In the rows, zero is written as 128.
Named turns come first, each shown by rows before and after it. Which turns, in which order, take the first row of each pair that follows to the second? Write the first one first, as in the answered first pair.
turn pufa:
[156 138 147 103 147 136 136 162 155 121 148 129 160 143 186 173  97 160
 114 185 171 103 133  93 150 128 146 146 136 116 140 129 110 103 152  93
  98 128 126  98 146 106 113  67 120 167 165 156 145 136 112 112 116 124
 190  96 102 179 136] |-> [143  90 120 108 137 116 150 127 142 126 138 175 137 134 172 184 100 147
 135 154 121 133 104  90  79 117 131 126 188 122 120 136 126  78 130 105
 106 110 108  92 115 111 126  95 120 132 148 171 133 128 163 147 141  76
 183  92 113 154 153]
[118 152 137 124 131 137 131 148 127 136 152 100 146 136 132 125 124 139
 144 136 141 115 137 131 142 133 132 125 114 128 139 134 125 129 141 151
 135 139 133 129 142 140 124 125 126 154 118 134 137 130 117 120 117 153
 131 119 130 144 123] |-> [124 119 124 123 130 111 147 133 125 138 151 137 128 126 136 139 124 137
 138 117 125 143 129 132 104 133 134 107 155 133 134 129 117 119 127 155
 137 143 116 124 131 140 131 133 129 130 108 134 135 136 143 135 132 118
 142 115 137 133 127]
[111 140 138 143 131 124 161 140 111 128  89 121 152 103 120 128 131 133
 144 112 111 143 141 158 178 142 152 167  82 133 166 119  90 119 136  89
  81 138 124 112 190 163 106 110 126 130 164 112 111 143  91  83 121 136
 183 126 120 162 109] |-> [114  93 120 136 123  98 172 135 115 133  97 142 129  94 126 147 133 144
 163  81  88 162 142 158 136 150 154 136 134 136 171 112 104 102 133 107
  97 140 117 105 160 154 123 110 115 103 148 104 114 139 116 113 127  93
 202 115 111 139 122]
[159  99 134 135 157 161 148 107 134  98 172 133 133 153 145 142 141 137
 137 139 140 122 155 133 113 114 138  93 102 149 122 109 157 136 156 156
 152 127 107 135  96 110 127 183 144 118 114 146 106 143 126 109 107  64
 124 160 122 127 111] |-> [155 104 140 140 173 174 135 109 138  97 170 131 141 151 134 129 138 145
 127 168 125 121 142 138 113 108 136  98  86 144 112 109 150 147 140 144
 139 117 111 141 103 113 131 179 145 116 116 160  99 135 121 111 115  78
 119 176 133 135 111]
turn Falez:
[133 121 141 146 123  95 121 150 135 141 161  81 139  74 134 138 137 155
 125 136 121 155 147 132 150 143 158 117 161  88 123 129 114 145 157 103
 172 125 136 117 120 100 129 158 116 157 164  82 178 119  98  93 164 143
 136 102  82 143  96] |-> [131 128 151 143 126  91 117 150 138 140 149  86 155  68 124 138 133 144
 117 156 119 149 143 128 139 137 153 129 140  84 123 126 115 140 151  91
 166 103 147 121 124 116 119 154 113 171 162  88 167 120  92  80 160 157
 128 106  88 144  86]
[118 177 150 116 151 168 105 172 103 127 130 137 131 107 119 125 114 151
 109 190 149 105 109 126 141 120 145 176  83 125 127 132  99 148 129  93
 110 114 155 115 172 145  90 128 150 152 144 127 114 120  88  91 115 181
  85 151 133 178 123] |-> [114 117  90 113 142 127 120 181  88 154 109 172  69  60 116 161 109 161
 124 139 131 109  97 119  89 156 149 193 135 130 128 136 100 109 138  93
 121 102 141 117 152 148 104 137 133  81 143 122 114  95 103 130 124 137
  76 125 117 164 163]
[116 159 119  95 147 131 115 149  84 126  91 154 123 112 106 133 141 123
 140 142 136 125 117 155 137 125 126 163 129 123 147 166 108 128  99 137
 100  68 137 146 175 126 105 117 131 113 148 164 123 120 103 107 152 159
  47 127 123 146 151] |-> [126 121  83  84 121 107 140 154  89 148  92 155  87 113 148 158 135 143
 172  96 140 136 134 151 123 146 153 147 183 127 151 148 102 100 115 157
 118 110 116 157 156 110 107 107 114  91 144 135 141 132 116 132 146 117
  91 105 106 125 159]
turn Dadi:
[132 164 123 145 104 110 102 159  89  80 151 106 106 146  73 115 148  78
 123 126 166 128 111 137 121 176 142 161 116 137 116 137  88 167 118 162
 103 163 130 160 138 100 147 147 133 153  94 128 121  78 101 167 138 139
 160  93 131 143  48] |-> [127 159 120 134 103 117 103 164  94  91 162 108  99 160  82 119 150  73
 128 116 167 131 118 129 123 173 150 147 123 133 117 129  82 163 123 168
 106 169 124 158 134  95 145 141 130 158 103 117 119  83 106 162 133 128
 159  92 121 155  55]
[ 84  96 133 174  86 144 163 151 162 132 155 130 222 118 155 147 188 103
 166 137  91 119 124 169 131 166  43  58 135  73 128  73 161 125 123 116
  96 118 139 193  95 148 112 175 138  83 194 167 137 175 144 116 105  64
 129  91  84 126  98] |-> [ 74  91 120 177  96 136 173 162 152 134 139 141 190  78 136 160 172 114
 168 130  82 123 116 171 122 190  44  81 135  78 126  92 154 115 125 105
  91  99 138 191  99 152 104 176 133  58 196 166 136 160 132 141 104  68
 106  87  72 124 111]
[140 160 128 138 109 105 104 119 140 113 145 115 160 105 146 159 122  52
 159 168 129 124 130 138 129 150 126 123 124  95 168 201 174 139 123 128
 154 128 172 144 134 117  88  95  93 168 120 204 140 138 145 115 122 101
  73 157 187 184 177] |-> [143 137 116 133  87 105 118 116 156 123 162 106 153 122 167 161 135  62
 183 145 141 115 144 141 132 159 142 111 146  90 172 187 191 133 133 134
 149 160 175 145 122  97 106  98  89 172 116 187 147 158 160 111 118  82
  96 156 178 192 169]
[166 108 138  96 194 108 144 117 118 104  98  88 111 105 125 115 116 114
 120 170 108 123 125 145 117 157 142 162  79 171 170 155  71  92 136 103
 142  65 107 134 154 138 125 123 106 156 146 129 120 114 116 128 133 109
 108 165 139 157 163] |-> [169 105 150 100 184 129 147 103 141 101 130  66 137 145 142 106 129 112
 129 173 116 125 132 134 142 148 145 120  85 161 172 136  66  99 133 118
 148  92 111 130 145 121 135 116 123 201 141 118 121 147 129 102 130 107
 131 169 148 151 145]
Now pairs of rows:
(2 to 3 turns a pair)
[136 163 144 133 145 135 117  87 122 125 123 108 155 129 108 105 112 103
 145 135 113 112  95 108 117  82  96 115 119 116 143 142 118 143 107  86
 114 100 146 128 165 143 117 144 145 145 127 129 144 119 106 116 167 148
 113 149 135 129 118] |-> [143 113 108 122 122 124 157  91 124 134 142 109 113 144 147 135 113 120
 178  84 130 127 115  96 105 105 131  94 179 125 156 118 122 108 140 115
 135 150 127 139 135 119 127 125 115 125 122 105 160 130 121 127 158  94
 156 115 114 115 133] -> Falez, Falez
[ 92  69  69 124 152 115 119 109 115 105 127 162 127  85 120  58 139 145
 112 100  58 156  64 132  78 119 133 104 146 124  82 145 149 106 136 153
  99 130 111 139 111 111 132 201 120  58 107 133 128  79 210 149 167 126
 131  94 157 111 178] |-> [104  86 118 127 140 144 106  92 151  95 152 131 175 141 142  22 162 133
 107 124  71 159  79 135 116  95 129  68 122 112  70 137 156 122 120 171
 103 155 116 142 111  93 124 189 145 135 114 143 120 118 224 110 153 142
 161 113 185 111 137] -> Dadi, Dadi, Falez
[152 131 192 198 141 130 167  78 130  87 135  96 156 137  94  77 153 116
 100 176 138 134 157 100 119  81  85  82 165 142  82 124 131 118 107 104
 157 152 141 137 176 142 151 144 164 148 107 134  90  87 129  86 116 115
 150 145 139  90  78] |-> [154 152 189 189 137 136 159 120 126  93 131  74 142 130 113 101 153 138
  94 173 180 103 172 103 162 109 105 121 149 142 102 127 114 133 127  98
 159 176 152 149 187 134 138 125 148 151 133 108  96  71  97  74  96 150
 143 131 110 117  81] -> Falez, pufa
[ 88  88 151 113 115 131 142 144 128 148 122 188 115 108 128 209 147 129
 160  75 136 102 129 117 105 128 172  69 144 110 119 100 176 119  98 137
 150 156 143 141 107 125 142 117  93  96 164 110 138 115 174 150 108 146
 167 115 130 119 127] |-> [ 97 149 198 130 141 157 112 148 134 129 117 161 147 113  99 164 153 109
 122 134 136  85 112 127 128 101 139  95  72 106 111 122 165 155  72 113
 134 116 159 135 136 123 122 119 121 137 166 131 112 116 152 120 106 205
 131 141 153 139 103] -> Falez, Falez
[113 102 146 122 124 126 157  99 119 171  89  96 115 115 149 133 125 153
 110  50 119 162 172 155 138 136 115 106 200 125 118  87 146  47 148 145
 180  96  59  97  79 159 167 109 119 130 140 141 188 127 157 148  79  59
 182 117 109  91 143] |-> [117 174 207 137 159 151 100 104 109 149  66  87 187 116  98  92 125 119
  60 133 117 148 139 173 168  96  77 139  96 103 103 125 136 102 122 110
 154  42  98  74 134 175 141 126 150 154 149 178 177 126 130 116  88 137
 128 145 151 117 133] -> Falez, Falez
[146 114 113 133 130 104 122 103 100 112 103 161 134  89  82 122 104 122
 118 137  97 144  89 145  63 106  82 173 121 125 110 151 133 128 101 102
 128  82 140 109 120 137 118 167 133  83 110 172 117 101 128 167 158 106
  84 126 141 122 150] |-> [139 158 171 145 134 134 101  95 124 101 134 116 191 147 111  82 126 113
  96 175 128 119 111 149 141  78  86 134  63 122 111 135 123 164 103 108
 127 110 151 114 131 120 119 149 145 167 115 161 123 142 110 111 140 156
 116 137 167 139 103] -> Falez, Falez, Falez
[114 128 102 111 113 128 132 162  82 142 100 145  82  88  98 165 137 142
 136 102 126 126 136 134 104 172 134 170 148 136 116 164 128 140 130 154
 130  81 139 127 128 153 124 137 102  76 143 124 129 125 133 150 128 107
 105 130 125 124 163] |-> [125 160 155 109 103 158 114 164 119 120 145  89 139 157 142 123 158 140
 120 140 155 116 174 136 199 140 138 139 103 130 115 144 122 174 134 177
 132 126 144 133 141 126 128 112 123 169 147 103 135 171 113 103 114 138
 142 149 137 139 123] -> Falez, Falez
